Here are some points:
"-1.1 -0.6 0.1 1.2 0.6 1.4 -0.1 -1.0 -0.2 0.4 -0.6 0.5 0.4 0.8 1.6 -0.2 0.0 0.3 0.9 0.2 1.5 -0.2 0.5
 0.9 -0.1 0.3 0.0 -0.1 0.0 0.3 -0.4 0.3"
"1.9 0.2 0.4 -0.2 -0.7 0.0 0.2 -0.3 -0.3 -0.7 -0.2 0.0 0.3 0.2 -1.2 -0.6 -0.8 -0.5 0.9 0.4 0.1 -1.2 1.2
 -1.0 1.4 1.3 -0.2 0.2 -0.7 0.4 -0.1 1.9"
"1.1 2.5 1.1 0.4 1.0 2.1 0.8 -1.6 -1.3 0.1 -0.5 1.1 -1.1 -0.7 0.3 0.8 0.2 1.8 -1.0 -0.6 -0.7 -0.8 -0.6
 0.3 0.1 0.6 0.1 -0.2 -0.2 0.9 0.6 1.6"
"-1.2 -0.6 0.3 1.0 -0.3 -0.9 -1.7 -0.3 -0.9 -1.9 -1.7 -0.9 0.9 0.5 1.0 -2.1 -0.5 -0.4 0.9 0.1 -0.4 0.5 2.6
 2.7 0.2 -0.1 -0.2 -1.2 0.8 -0.4 1.3 -0.4"
"1.5 2.9 0.0 0.9 1.1 1.0 0.5 2.1 0.4 -0.2 1.3 0.2 0.2 -1.0 -0.1 0.8 -0.4 0.2 -0.4 1.4 -2.3 -0.1 -0.1
 0.5 -0.5 -1.0 -0.5 -0.4 -1.3 -0.7 0.8 -0.7"
"-2.2 -1.2 2.0 -0.5 0.7 0.6 -0.5 -1.4 -0.3 -1.2 0.4 0.4 1.4 1.7 -0.9 1.2 -0.1 -0.9 1.8 0.7 1.4 -0.6 -0.5
 -1.2 0.0 0.6 1.7 0.2 0.5 -0.5 0.4 -0.6"
"1.1 -0.4 -0.1 0.3 0.9 0.3 -1.1 -1.5 -1.9 0.1 -0.1 1.1 -0.8 -0.6 -0.8 0.7 0.0 1.0 -1.4 -0.6 -0.2 -0.7 -0.8
 0.5 -1.1 -1.8 1.1 -1.0 -0.4 1.3 1.2 -0.2"
"0.1 -1.1 -2.4 -1.7 -1.2 -1.7 -1.2 -0.7 -0.5 0.1 0.0 -0.8 1.1 0.8 1.4 1.1 0.6 -0.9 1.0 1.4 0.7 -1.1 -1.2
 0.2 -1.7 -1.2 -0.7 -2.1 -0.4 -1.2 -0.1 -1.2"
"0.8 2.2 1.5 1.3 2.2 1.6 0.7 -0.3 0.0 0.1 0.6 -0.4 -1.9 -1.5 -0.4 0.0 -0.4 0.9 -0.1 1.1 -0.3 -0.6 -0.6
 0.3 0.6 0.9 -0.1 0.0 0.6 0.0 0.3 -0.4"
"-2.8 -1.6 0.4 0.3 -0.7 0.4 -0.6 -1.0 -1.1 -0.9 -0.4 -0.8 -1.3 -0.2 -0.6 1.0 0.4 0.6 2.0 -0.5 1.3 -0.9 -1.2
 -1.3 0.1 0.0 -0.3 -0.4 0.6 -0.9 -0.8 -0.4"
"-1.2 -1.2 -0.2 -0.2 0.8 -1.1 -2.5 -1.0 -1.0 -0.4 -0.5 -1.5 0.7 0.0 0.8 2.1 0.2 0.5 -1.1 -0.1 -1.1 -0.7 1.1
 1.9 0.1 -0.8 -0.5 0.3 0.1 0.4 -0.3 -1.7"
"-1.5 -1.8 -1.0 -0.2 -0.6 -0.6 1.2 0.7 1.9 0.2 -1.0 -0.7 -1.6 -1.5 0.1 -2.3 0.2 -1.4 2.7 1.8 1.5 -0.1 2.3
 1.5 -0.2 0.7 -1.1 -0.9 -0.2 -1.8 0.5 -0.4"
"0.9 -0.1 -0.4 -0.2 -0.9 -0.9 -0.4 0.1 0.0 1.1 1.0 1.1 -1.1 -0.4 -0.7 0.6 0.0 1.0 1.7 1.8 0.2 -1.8 -0.6
 -1.1 -0.3 -0.7 0.4 1.2 -1.6 0.5 0.0 0.5"
"-0.9 0.7 -1.0 -0.1 -2.0 -0.4 0.9 1.9 0.4 0.6 1.1 0.9 -1.7 -0.2 -2.2 0.7 0.7 0.5 0.8 0.5 1.6 0.9 -0.9
 -1.6 -1.5 -0.9 -0.4 -1.5 -1.1 -1.8 -0.6 -0.5"
"0.7 1.1 0.0 0.1 -0.3 1.0 2.3 1.5 -0.7 -1.4 -0.5 -0.1 -0.6 -1.4 -0.1 -0.3 1.1 0.5 0.3 -0.3 -1.2 0.8 -0.7
 0.3 0.6 0.1 -0.6 0.3 0.6 1.1 2.0 0.8"
"-0.9 -0.2 0.5 -0.1 -1.3 0.4 1.4 1.5 0.6 1.1 0.2 0.2 0.2 0.7 -0.3 -0.8 -0.2 -1.6 -0.3 -1.1 1.6 1.0 -0.5
 -1.2 0.1 -1.0 -0.6 -1.8 -0.6 -1.4 -0.8 -1.1"
"-1.0 -0.2 1.0 0.7 2.6 0.8 -0.7 1.4 0.1 -0.9 -0.9 -0.3 0.4 0.8 0.0 0.3 0.6 -0.2 -0.3 0.3 0.8 -0.2 1.2
 -0.3 -0.8 -1.6 -0.1 -0.6 -0.1 -0.7 -1.2 -1.2"
"1.1 1.3 0.7 0.4 0.9 0.3 1.2 0.2 0.8 -2.6 -2.0 -0.4 -1.2 -0.6 -0.3 -2.0 -1.9 -1.4 0.4 0.2 0.5 1.1 1.5
 0.3 0.4 1.2 -0.7 0.6 0.6 0.3 0.0 1.1"
"-0.5 -0.4 0.3 -0.2 1.9 2.7 0.2 -1.0 -1.9 -1.9 -0.6 0.3 1.4 -0.6 0.6 -2.3 -0.9 0.4 -0.3 0.2 0.2 0.3 -0.8
 0.3 -1.1 -0.3 -0.6 1.0 1.4 0.2 -0.5 0.0"
"-1.1 0.2 0.5 1.0 0.2 -0.8 0.1 0.0 -0.4 -0.5 1.1 0.4 1.4 0.5 -1.2 1.9 0.5 0.1 0.0 0.6 -0.2 0.3 0.3
 0.8 0.1 0.0 1.0 -0.1 -0.5 -0.5 0.0 -0.9"
"3.4 2.0 0.7 1.5 -0.4 0.5 0.0 -1.2 -0.4 0.6 1.1 0.9 0.8 -0.1 2.7 1.3 0.9 1.2 0.3 0.1 -0.9 0.0 -0.6
 0.8 0.9 1.1 -1.6 0.2 0.0 1.0 1.0 1.6"
"-0.6 -1.1 -0.3 -0.4 1.0 0.6 0.7 -2.1 -1.5 0.7 0.5 1.5 2.7 0.4 1.2 0.8 -2.0 -0.2 -1.4 1.0 0.3 0.9 0.5
 0.6 -0.3 0.6 -0.8 0.1 -0.2 0.4 0.7 -0.1"
"0.2 -0.4 -0.9 -1.0 -0.3 1.0 1.2 -0.7 -1.6 -1.4 -1.8 -2.0 -1.1 0.7 -0.4 0.0 -0.5 -0.8 0.0 1.8 0.7 2.5 0.0
 0.3 -0.8 -1.4 -0.9 -0.3 -0.9 0.8 0.6 1.7"
"2.2 1.4 0.6 0.9 -0.6 0.9 -0.2 -1.2 -1.0 -1.4 -1.3 0.2 -0.3 -2.1 0.3 0.0 0.0 1.6 -0.1 -1.5 -1.2 -0.7 -1.0
 -0.3 0.3 1.8 -0.9 0.6 -1.0 1.0 1.8 1.0"
"-2.6 -2.9 -0.8 0.7 -0.4 -0.3 -1.8 -1.1 1.6 2.0 0.8 0.3 0.8 1.4 0.4 1.7 -0.7 0.4 0.7 0.7 -0.9 -1.6 -1.0
 -1.5 0.5 1.4 0.7 0.7 -1.5 0.2 -0.5 -1.2"
"0.0 -0.1 1.0 0.2 0.4 1.1 0.3 0.9 0.8 1.4 1.4 1.4 1.8 0.5 -0.6 1.5 0.5 0.2 -1.3 -0.7 1.3 2.3 0.2
 -0.3 -0.2 -0.1 0.4 0.2 -0.2 0.6 0.7 0.4"
"3.6 1.5 0.5 -2.2 0.1 1.2 -0.5 1.4 0.7 0.4 -1.1 -0.2 0.9 -0.5 0.2 -0.5 0.2 0.1 -0.9 0.0 1.3 0.7 0.6
 -0.3 -0.1 -2.7 -0.1 0.4 -0.8 2.2 1.7 2.2"
"-0.8 -0.9 -0.1 -1.3 -1.3 -0.3 -0.1 0.1 -0.9 -1.1 -0.3 0.4 0.7 -1.3 1.1 -1.7 0.3 0.5 1.1 0.6 1.9 1.4 0.8
 1.4 0.5 -0.6 0.0 -0.1 0.0 0.3 -1.3 -1.6"
"0.9 -0.1 0.0 -1.4 -0.1 -1.4 -1.2 1.1 1.1 1.0 0.5 1.2 0.8 -0.4 0.7 2.0 1.1 -1.7 0.2 -0.3 0.7 -1.8 -0.1
 -0.9 0.0 -0.5 -0.2 -0.4 -0.9 0.3 -0.1 -1.2"
"-1.4 -1.3 -0.9 0.1 -2.7 -0.4 0.6 2.0 1.9 1.4 -0.8 -2.0 -1.1 -0.2 0.3 -0.5 0.7 1.1 0.1 0.3 -0.6 0.1 -0.3
 0.5 0.7 1.3 1.8 0.7 0.0 -0.6 -1.3 -0.6"
"-0.3 -0.3 -0.2 0.6 -0.8 0.1 1.3 0.4 0.7 1.3 1.4 1.1 0.5 0.0 1.0 1.6 -1.4 -0.1 -0.7 0.3 0.0 0.3 -0.8
 -0.4 0.7 2.7 -0.1 0.1 0.9 -0.1 0.0 0.1"
"0.0 -0.1 0.8 -1.2 -0.6 -0.5 -0.1 -1.3 -2.2 -0.6 -0.7 -0.1 0.1 -0.9 -0.7 1.8 -0.7 0.9 -0.6 0.1 0.5 0.3 -2.0
 -0.7 0.5 -1.0 -0.1 1.0 -0.9 1.3 1.5 -1.2"
"-1.1 0.0 -1.2 -0.4 0.3 1.6 1.6 0.7 -0.7 -1.4 -0.6 -0.2 0.2 2.1 0.4 1.3 0.0 -0.4 -0.6 0.7 -0.2 -0.3 -1.2
 -0.5 -0.1 0.6 0.7 -1.0 -0.4 -1.9 -1.3 -0.4"
Here are 12 more points, each followed by its number:
"-1.4 -0.6 -0.7 -0.4 0.1 1.6 1.5 -0.1 -0.1 -0.1 0.4 -0.4 -0.9 1.4 -0.5 1.0 1.2 -1.9 -2.2 -1.3 -0.3 0.3 0.2
 -0.4 0.1 0.2 1.5 -0.9 -0.5 -0.5 -0.8 -1.1" 0
"0.2 -0.1 -0.1 -0.8 0.2 -1.0 -0.7 -1.3 1.0 1.7 1.2 1.1 0.1 0.4 0.3 1.0 -0.7 -1.5 -0.7 0.3 1.0 0.2 1.3
 2.3 0.2 1.3 1.0 -0.8 0.3 -0.2 -0.4 0.2" 1
"2.0 1.0 -0.6 -0.9 0.4 -0.8 -1.0 -0.6 -0.7 -0.4 0.1 -0.2 0.6 -1.7 -2.6 -1.5 -1.7 -1.9 -0.5 0.3 -0.2 0.5 0.9
 -0.2 0.4 -0.8 -0.4 1.2 -1.4 0.8 1.1 0.0" 2
"1.1 1.6 1.4 -0.6 0.0 -0.9 -0.2 -0.1 -0.2 0.2 -0.1 0.6 0.7 -0.5 -0.4 0.1 -2.1 -0.6 -0.2 1.7 -0.1 0.4 0.0
 -0.6 -0.5 -1.5 1.2 0.1 -1.8 0.4 1.0 -0.9" 3
"0.7 0.7 0.5 -0.4 0.6 -0.1 -1.9 -0.6 -0.4 -0.2 -0.1 0.6 0.5 0.6 0.1 1.2 0.6 1.0 0.6 0.8 1.8 0.5 0.7
 0.1 -0.2 -2.6 -0.5 -0.5 -1.0 0.6 -0.3 0.3" 4
"-1.3 -0.3 0.9 0.4 -2.6 -1.1 -0.5 1.6 -0.4 1.4 0.5 1.2 -0.4 0.6 -0.4 -0.2 1.8 1.1 0.9 -0.2 1.5 -1.0 -1.6
 -0.4 -0.1 -0.7 1.2 0.1 0.5 -1.0 -0.9 -1.1" 5
"-0.7 -0.3 -0.4 -1.7 -1.5 0.2 1.2 2.2 0.4 1.9 0.6 -1.0 -1.3 0.1 0.3 1.5 1.4 0.2 -1.7 -1.7 0.1 0.7 -2.7
 -1.1 -0.7 0.4 1.1 0.5 0.8 -0.3 -0.7 -0.4" 6
"-2.0 -1.5 -0.6 -0.9 0.0 -0.8 0.7 1.0 -0.3 -0.8 -0.1 -0.4 0.1 1.5 0.1 -0.7 0.6 -0.6 1.8 0.3 0.9 -1.0 -0.3
 -0.8 -1.3 -0.1 0.6 0.7 1.0 -0.4 -0.5 0.5" 7
"-1.0 -0.7 0.0 0.0 -0.5 -0.8 0.8 1.7 0.6 1.3 0.6 -2.1 -1.0 -0.4 1.1 0.5 0.6 -1.3 0.2 0.7 -0.1 -0.9 -1.3
 -0.2 -0.2 -1.3 -1.7 -1.7 0.4 -0.4 1.5 0.4" 8
"-1.2 0.0 0.5 -0.8 -0.9 0.7 0.5 0.8 0.3 -0.6 0.3 -0.3 1.5 -0.7 1.8 0.5 0.7 0.3 -0.6 -0.8 0.6 -0.1 -0.4
 0.4 -1.5 -0.3 0.1 0.7 2.3 0.0 -1.2 -0.8" 9
"-1.6 -1.4 -0.4 0.8 1.2 -2.1 -2.4 -0.2 -0.6 -0.6 -1.1 -1.2 -0.5 -0.1 -1.0 -1.8 -2.7 -1.2 2.2 1.3 -0.9 0.1 2.7
 2.0 0.9 -0.1 0.0 -0.4 0.2 0.9 1.1 0.4" 10
"-0.2 -0.2 -0.4 1.0 -0.3 -0.4 1.6 1.3 2.1 -0.5 -0.9 -0.6 0.0 0.4 0.9 0.0 1.9 0.1 1.5 0.3 0.1 0.8 2.7
 1.0 -1.1 0.8 -0.8 -1.1 0.0 -1.2 0.4 1.1" 11
Which of these numbered points is nearest to each point below, ignoring the 3 directions in which the first points spread most? Its number follows each.
"0.4 -0.1 1.6 1.6 0.2 -0.1 0.3 0.7 0.5 0.9 0.6 0.1 -0.2 -0.9 -1.3 -1.8 -1.6 -2.0 -1.2 -0.5 -1.4 -1.6 -1.0
 0.0 0.8 0.7 0.0 2.1 -1.7 -1.0 -1.7 0.0" > 2
"-0.2 -0.6 -0.3 -0.3 0.8 -1.5 -0.7 -0.6 -0.1 0.3 0.6 -1.5 0.4 1.1 1.5 1.2 -0.2 -2.3 -1.3 0.9 2.4 1.2 1.0
 2.8 0.8 0.3 1.2 -0.7 -0.6 -2.0 -0.2 -0.3" > 1
"2.2 0.5 1.0 -0.8 -0.5 -0.8 -1.9 -0.3 0.8 0.3 0.0 0.7 0.1 0.1 -1.4 -1.8 -2.0 -0.4 -0.1 -0.1 -0.6 -0.4 0.1
 -0.6 0.9 -1.4 -1.1 0.4 -0.2 1.9 1.3 0.4" > 2
"-1.0 -0.6 -0.6 1.1 1.5 1.6 0.8 -0.8 1.8 -0.6 1.1 1.1 0.0 1.5 -1.8 -0.7 -0.7 -1.5 -0.4 -0.3 -0.4 0.3 1.0
 -0.4 -0.5 0.5 -0.4 -0.7 -1.0 0.5 0.3 1.0" > 0
"-0.8 0.4 1.3 -0.5 0.1 -0.1 -2.4 -0.6 -1.1 -1.6 -1.2 -0.1 -1.0 -0.9 -2.0 0.2 0.7 0.9 -0.2 -0.8 -0.7 -0.8 -1.2
 -0.6 1.3 -0.3 2.1 0.2 0.4 0.8 0.5 -2.1" > 5
"0.1 0.7 -0.6 0.3 -1.4 1.0 2.4 0.0 0.7 0.3 1.6 2.0 -0.6 1.1 0.0 0.0 0.9 -1.1 -1.4 -0.4 -0.4 1.1 1.0
 0.7 0.2 0.1 0.7 0.5 0.2 0.3 -0.8 1.1" > 0
"-0.1 -0.5 -1.0 -1.6 0.7 -1.3 -1.7 -0.2 1.0 0.5 -0.4 -0.8 0.2 -1.6 0.3 0.4 0.1 -0.8 -0.4 -0.3 0.4 -1.2 1.4
 -0.1 -1.4 -2.7 -1.7 -1.4 0.2 -0.6 -2.3 -0.6" > 4
"-1.6 0.3 0.9 0.4 -1.9 -2.7 -0.3 0.7 -0.7 0.4 -1.2 -1.1 -1.1 0.7 -0.2 -0.7 0.2 -0.8 1.5 0.5 1.4 -0.4 -0.1
 1.5 1.2 -0.5 0.4 -1.3 -0.1 -0.9 1.2 -0.9" > 5
"1.2 0.1 0.2 0.6 1.0 -0.9 -0.2 -3.6 0.0 0.7 0.8 0.5 1.1 -1.0 0.7 2.3 -1.0 0.0 -0.4 -0.7 -0.4 0.1 0.3
 1.1 1.1 2.4 0.0 1.3 -1.4 0.9 -0.5 0.9" > 1
"-1.1 -0.1 -0.7 -2.4 -0.4 0.3 0.8 1.2 -1.0 -0.8 -0.1 1.2 1.0 -0.8 -0.2 0.6 -1.5 0.4 -0.6 -0.2 2.0 0.2 -0.2
 1.5 0.5 0.0 0.8 -0.6 0.9 -0.5 -0.6 -2.2" > 9
"-0.2 -0.3 -0.3 1.6 -1.2 -1.3 0.6 1.4 2.6 0.2 1.3 0.6 0.1 -0.8 -0.7 -1.4 0.5 0.0 0.9 0.1 0.0 0.8 1.7
 -0.8 -0.8 -0.2 -1.4 0.1 0.2 0.1 0.2 0.6" > 11
"-0.2 -0.1 0.6 0.8 -1.8 -1.1 -0.4 1.5 0.8 0.9 1.2 1.1 0.8 1.0 -0.7 -2.5 0.7 -0.6 0.5 -1.4 -0.5 -0.4 0.4
 -1.2 -0.7 -2.2 -1.0 0.0 0.2 0.0 -1.0 -1.4" > 5
"-0.8 0.4 0.7 2.8 -0.1 1.2 0.9 -0.1 0.1 0.3 -0.6 0.9 -0.8 -0.1 -0.6 2.2 -0.6 1.4 0.9 -0.2 -0.7 0.1 0.4
 -0.7 0.4 1.9 -0.1 1.0 -0.5 0.1 0.8 -0.2" > 11
"1.0 0.1 0.6 -1.0 0.2 0.4 0.3 -0.6 -0.9 -1.2 -0.3 0.3 1.6 -0.2 0.8 1.5 0.1 0.1 1.9 2.0 2.0 0.2 0.9
 0.7 1.1 -1.3 0.0 0.3 -0.1 0.8 0.9 -0.9" > 4
"-0.9 -0.3 -0.2 -0.5 -0.7 -1.1 -1.6 -0.7 1.6 2.7 0.3 0.1 -0.8 0.2 -1.9 -0.4 -2.0 -0.4 -1.2 -0.9 -0.4 0.4 0.8
 0.7 -0.7 1.6 1.4 -0.4 0.6 -1.1 0.5 -0.2" > 1
"1.3 -0.3 -0.6 -0.1 -1.2 -2.8 -1.5 1.0 0.3 0.5 0.7 -0.2 -0.1 -2.2 0.0 -0.5 0.0 -0.9 -0.4 -0.3 0.8 -0.1 -0.4
 0.0 0.1 -0.4 -0.6 -0.8 0.1 0.7 0.2 0.3" > 2
"0.3 -0.4 0.5 0.7 -0.1 0.7 0.6 1.4 0.4 -1.9 -1.6 -1.9 1.2 0.1 -0.8 -0.5 -0.4 -0.3 0.3 -0.1 -1.8 -2.6 -1.7
 -2.7 -0.1 0.2 1.1 1.3 0.2 0.5 -0.4 0.2" > 7
"-1.3 -1.4 -0.5 -0.2 -0.3 0.5 -1.4 -1.0 0.1 0.7 -1.7 -0.3 -1.7 0.3 0.1 -0.7 1.3 2.0 1.8 -0.4 0.6 0.1 1.2
 0.7 0.2 1.3 1.9 -0.3 1.3 -0.4 0.0 -0.7" > 5
"1.0 1.4 -0.7 1.2 1.0 1.6 0.1 0.0 -0.4 -0.1 -1.2 -1.4 -2.6 -1.0 -0.1 0.9 2.3 1.9 2.2 3.3 2.2 0.3 1.7
 1.2 -0.7 -0.6 -3.0 -3.0 0.3 -2.2 -0.8 0.1" > 4
"1.0 -0.5 -0.3 0.2 -0.2 -1.0 -1.5 -1.2 -1.3 -1.6 -1.5 -1.5 1.0 -0.5 1.0 0.8 -0.4 -0.2 0.1 0.7 -1.5 0.5 -0.5
 0.6 0.6 0.3 -1.2 -2.0 -0.9 1.3 1.8 0.1" > 8
"0.6 0.5 1.5 1.6 0.0 1.0 0.2 0.9 0.8 1.2 -1.4 -1.6 -0.6 0.7 1.4 -0.5 -0.3 0.4 0.8 -0.1 -1.1 0.7 0.9
 0.1 1.2 1.4 0.8 0.8 0.3 -0.5 -0.6 0.2" > 11
"-0.3 -0.3 -0.5 -0.1 0.3 -0.8 -0.7 -0.9 -0.3 0.0 -0.3 -1.0 -0.2 1.4 -0.4 0.7 -0.8 0.0 0.1 0.8 -0.3 0.7 1.0
 0.3 0.9 -2.4 -0.8 -0.2 -2.1 0.0 -0.4 -0.3" > 4
"0.1 0.6 -0.6 1.2 -0.4 0.8 1.2 0.2 0.4 -0.5 -0.1 0.3 -1.5 1.1 0.8 -1.1 0.7 2.0 2.1 0.1 -1.1 -1.7 -0.9
 -1.2 0.0 0.5 -0.4 1.2 0.3 -0.3 -0.6 1.6" > 7
"-0.6 0.5 0.6 0.4 0.1 0.9 0.3 0.0 0.2 -0.3 -0.8 0.4 -0.8 -2.0 0.7 -0.3 -1.4 1.6 -0.7 1.5 1.6 1.0 0.1
 0.9 -0.9 0.5 0.2 0.7 1.7 -0.3 -0.8 -0.6" > 9
"-1.5 -2.5 -1.4 -0.3 -0.4 -0.8 -0.3 -1.4 0.4 -0.4 -1.6 -2.3 0.6 2.2 1.0 0.4 -0.7 0.4 0.9 1.7 0.1 0.6 2.6
 0.1 -0.7 -0.7 0.1 -0.6 -0.3 -0.6 -0.4 -0.7" > 11
"-2.6 -2.5 -2.0 -1.7 -0.6 -0.8 -0.6 -0.2 0.8 1.7 0.0 -0.5 -0.4 0.0 -0.8 0.2 -0.2 -2.3 -0.4 0.0 0.8 -0.6 -0.1
 0.2 -1.5 -0.6 0.7 -1.3 -2.7 -1.5 -0.1 -1.5" > 2
"-0.7 0.5 0.3 -0.7 0.0 -0.3 -0.8 -1.8 -1.7 -1.3 -0.7 0.5 0.3 0.2 0.6 1.1 -0.7 -0.4 -1.1 0.8 0.7 0.3 -0.8
 0.4 -1.8 -0.7 1.9 1.5 0.2 -0.5 1.0 -2.0" > 3
"1.0 -0.1 -0.7 -0.6 0.0 0.4 -0.4 -0.4 -0.3 0.3 -0.3 0.7 0.7 1.2 0.7 -0.9 0.7 -0.2 -0.3 -0.9 -0.7 -1.0 -0.3
 -0.9 -0.4 1.4 -0.2 0.4 0.4 0.0 -0.9 1.3" > 7
"-0.8 -0.2 -1.3 0.6 0.2 1.1 -0.1 -0.9 -0.4 1.0 0.8 0.2 -1.1 -1.2 -0.5 -0.1 0.7 0.8 -0.2 1.2 0.7 -0.7 -1.0
 0.5 -0.9 1.3 -1.5 -1.0 0.6 -2.1 -0.3 -0.2" > 8
"-1.7 -1.3 -1.9 0.5 0.8 0.0 -1.6 1.2 0.9 1.5 0.6 0.8 -0.9 -0.4 -1.0 -1.7 0.1 0.2 -0.9 0.0 0.9 0.8 1.3
 1.1 -1.5 1.1 1.0 -0.9 1.2 -0.2 -1.1 -0.6" > 1
"-0.1 0.4 0.0 -0.2 0.8 1.0 1.1 0.9 0.5 -0.2 0.4 0.7 -0.4 -0.1 0.4 -0.9 1.0 0.2 -0.2 -0.6 0.9 0.6 1.2
 -0.9 -0.8 0.5 0.2 0.8 1.1 -1.9 -2.4 -0.3" > 9
"0.2 1.2 1.4 0.8 -1.0 1.2 1.1 -0.1 -0.6 0.2 1.3 0.8 0.7 -0.6 -0.4 -0.7 -0.8 0.8 0.3 0.8 2.5 2.0 -1.5
 -1.6 0.3 0.8 0.9 0.3 1.8 -0.1 0.0 -0.1" > 5
"-0.5 -1.6 -0.9 -0.5 1.1 1.7 -0.3 -0.4 -0.8 0.8 -1.8 -0.9 -1.3 -0.1 -0.4 -0.5 -1.2 -0.4 -0.2 0.9 0.6 0.7 1.4
 -1.5 0.5 0.2 -1.1 -0.2 -0.4 -0.4 -1.6 -0.8" > 0
"0.9 0.0 -0.4 -1.1 -0.6 -0.4 0.1 -1.3 0.1 -1.4 1.4 1.9 1.4 0.4 0.6 -0.2 1.9 0.9 0.6 -1.1 0.2 -1.7 -1.7
 -1.4 -0.5 0.1 -1.2 0.0 -0.6 0.2 0.0 2.1" > 7
"-0.1 -0.7 1.4 1.3 0.4 -0.6 -1.3 -0.1 -1.6 0.4 -1.0 -0.3 0.4 -0.4 -1.5 -1.4 -1.3 0.9 1.9 0.5 0.1 -0.2 0.8
 -0.4 2.5 1.0 1.1 0.0 0.1 0.6 1.4 0.5" > 10
"0.2 0.9 -0.1 -0.9 0.2 -0.1 0.0 0.6 1.0 0.3 1.9 1.9 0.3 0.3 -1.3 0.8 -0.1 0.9 -0.1 0.8 0.7 0.8 -0.3
 -1.0 -0.6 0.2 -0.3 -0.3 -1.9 -1.2 -1.3 0.1" > 4
"0.3 -0.5 1.1 0.3 0.6 0.4 -1.1 -0.6 -0.4 -0.9 -2.7 -0.8 1.2 1.8 1.1 -0.3 0.0 1.7 -1.6 -1.5 -0.9 1.3 -0.9
 -0.7 -1.6 -1.6 -1.9 -0.7 1.7 1.7 1.9 -0.5" > 8
"1.2 0.6 -0.2 1.4 -0.6 -2.5 -0.8 0.7 1.2 1.4 1.4 -0.2 -0.8 -1.6 -0.8 1.1 -0.7 0.6 -1.5 -0.8 -1.0 0.9 0.7
 2.1 2.0 0.8 0.4 0.0 0.0 2.0 2.5 -0.2" > 10
"-0.8 0.0 -1.1 -1.3 -0.9 1.2 0.3 1.0 0.8 1.3 -0.5 -0.3 -2.0 -2.2 -1.1 -2.2 -1.0 0.3 -1.4 -1.4 -0.8 0.3 -0.7
 1.4 0.0 1.3 -0.1 -1.1 2.2 -0.2 0.3 -1.1" > 6
"-0.6 0.6 0.7 0.4 -0.7 0.0 1.5 1.1 -1.8 -0.5 0.4 -0.2 -0.1 1.1 -1.2 1.0 1.7 0.5 -0.6 -2.1 0.2 1.4 -1.4
 -0.4 -0.2 -1.0 0.3 -1.5 -0.5 -0.4 0.4 0.0" > 0
"-0.7 1.2 -0.2 -1.3 -0.6 0.1 1.4 2.1 0.6 -0.3 1.2 0.5 0.0 0.5 -1.1 -2.7 -1.1 -1.2 0.1 -0.7 -1.9 1.1 0.2
 -0.5 1.2 -0.7 0.0 -1.2 0.3 0.3 -0.9 -1.3" > 0
"0.1 0.6 1.2 0.9 -0.3 -2.4 -0.2 1.0 -0.4 -0.8 0.1 -1.5 0.1 0.9 0.0 0.4 0.2 0.5 2.7 1.7 0.0 0.2 -0.4
 -2.0 -0.1 -0.3 0.2 0.6 0.7 0.3 -0.3 0.6" > 7
"1.3 0.8 0.1 -1.7 -0.7 -0.2 -0.3 0.8 -0.9 2.0 0.8 0.1 0.2 -0.7 -1.1 0.5 -0.1 2.2 -0.2 0.2 1.4 1.2 -0.9
 0.4 0.5 1.5 1.9 1.2 0.2 -1.5 -0.7 -0.6" > 5
"-0.5 1.6 1.5 1.6 1.2 0.6 1.7 1.2 0.5 -1.2 1.2 1.2 0.3 1.6 -0.6 -0.4 -0.4 0.8 0.3 0.4 -2.0 -0.5 -1.5
 -2.3 -1.0 -0.6 -0.2 -0.2 -0.7 -1.0 -0.7 -0.4" > 7
"2.2 1.9 2.4 1.2 -0.4 -0.3 0.4 1.6 0.8 0.4 -0.7 1.1 1.4 -0.5 0.9 -0.5 0.7 -1.0 -1.5 -2.9 0.6 0.6 1.9
 -0.4 1.5 0.0 -1.6 0.6 1.2 1.6 0.2 0.3" > 9
"0.9 1.5 -0.1 -0.2 0.6 -0.2 -0.4 -0.9 -0.9 -0.8 -2.0 -2.2 -1.2 -0.9 0.6 -0.7 -0.1 0.6 -1.7 -1.9 -1.4 0.3 -0.3
 0.4 -1.5 -1.9 0.1 0.5 -0.2 1.3 -0.8 -1.1" > 6
"0.4 0.8 0.8 -0.3 -1.4 -1.8 0.9 0.2 -0.2 -1.1 0.5 -0.8 1.0 0.6 1.0 1.3 2.6 0.2 -0.9 0.7 0.1 1.3 -0.1
 2.5 0.0 -0.4 0.2 -0.1 -0.4 0.2 0.8 0.1" > 11
"-0.9 -1.0 -2.7 -2.4 -1.2 0.9 -0.3 -1.9 -0.2 1.0 0.6 1.4 -0.6 0.7 -2.1 0.5 -0.2 0.9 -0.1 0.8 1.0 1.4 0.3
 -0.7 -0.8 -0.7 -0.9 -1.6 -1.2 -0.9 -0.4 0.0" > 4
"0.4 0.0 -1.1 -1.6 -1.3 -0.7 -1.1 -0.3 -1.6 1.3 -0.3 -0.5 -0.4 -1.6 -1.8 0.2 -1.3 -0.2 -2.4 -0.4 -0.2 0.0 -0.5
 0.3 0.2 0.5 0.3 1.4 1.5 1.2 0.8 -0.4" > 2
"0.9 -0.7 0.2 -0.3 -0.6 -0.7 0.1 0.2 0.0 -1.1 -1.2 -0.2 2.1 -0.3 -0.3 -1.9 -0.9 -0.7 0.1 -0.4 0.3 0.1 1.8
 1.4 -0.1 -0.5 -0.7 0.1 0.3 0.9 0.8 0.3" > 2
"-0.6 1.2 0.2 -0.2 -0.3 -1.0 0.2 1.7 1.1 0.6 0.1 -0.3 -0.3 0.3 -1.0 -1.3 -0.9 -0.5 -0.2 -0.1 -0.1 0.4 -0.7
 0.6 -0.2 -0.5 0.8 -1.7 0.4 -0.3 1.1 -1.1" > 3
"-0.3 -0.3 -1.2 0.1 -0.6 0.6 2.0 0.8 1.5 -1.2 0.1 1.7 0.5 -0.1 0.6 -1.9 -0.3 -0.8 0.4 -0.7 -0.8 0.0 0.7
 0.4 0.3 1.0 -0.7 1.5 0.5 0.9 1.0 1.5" > 7
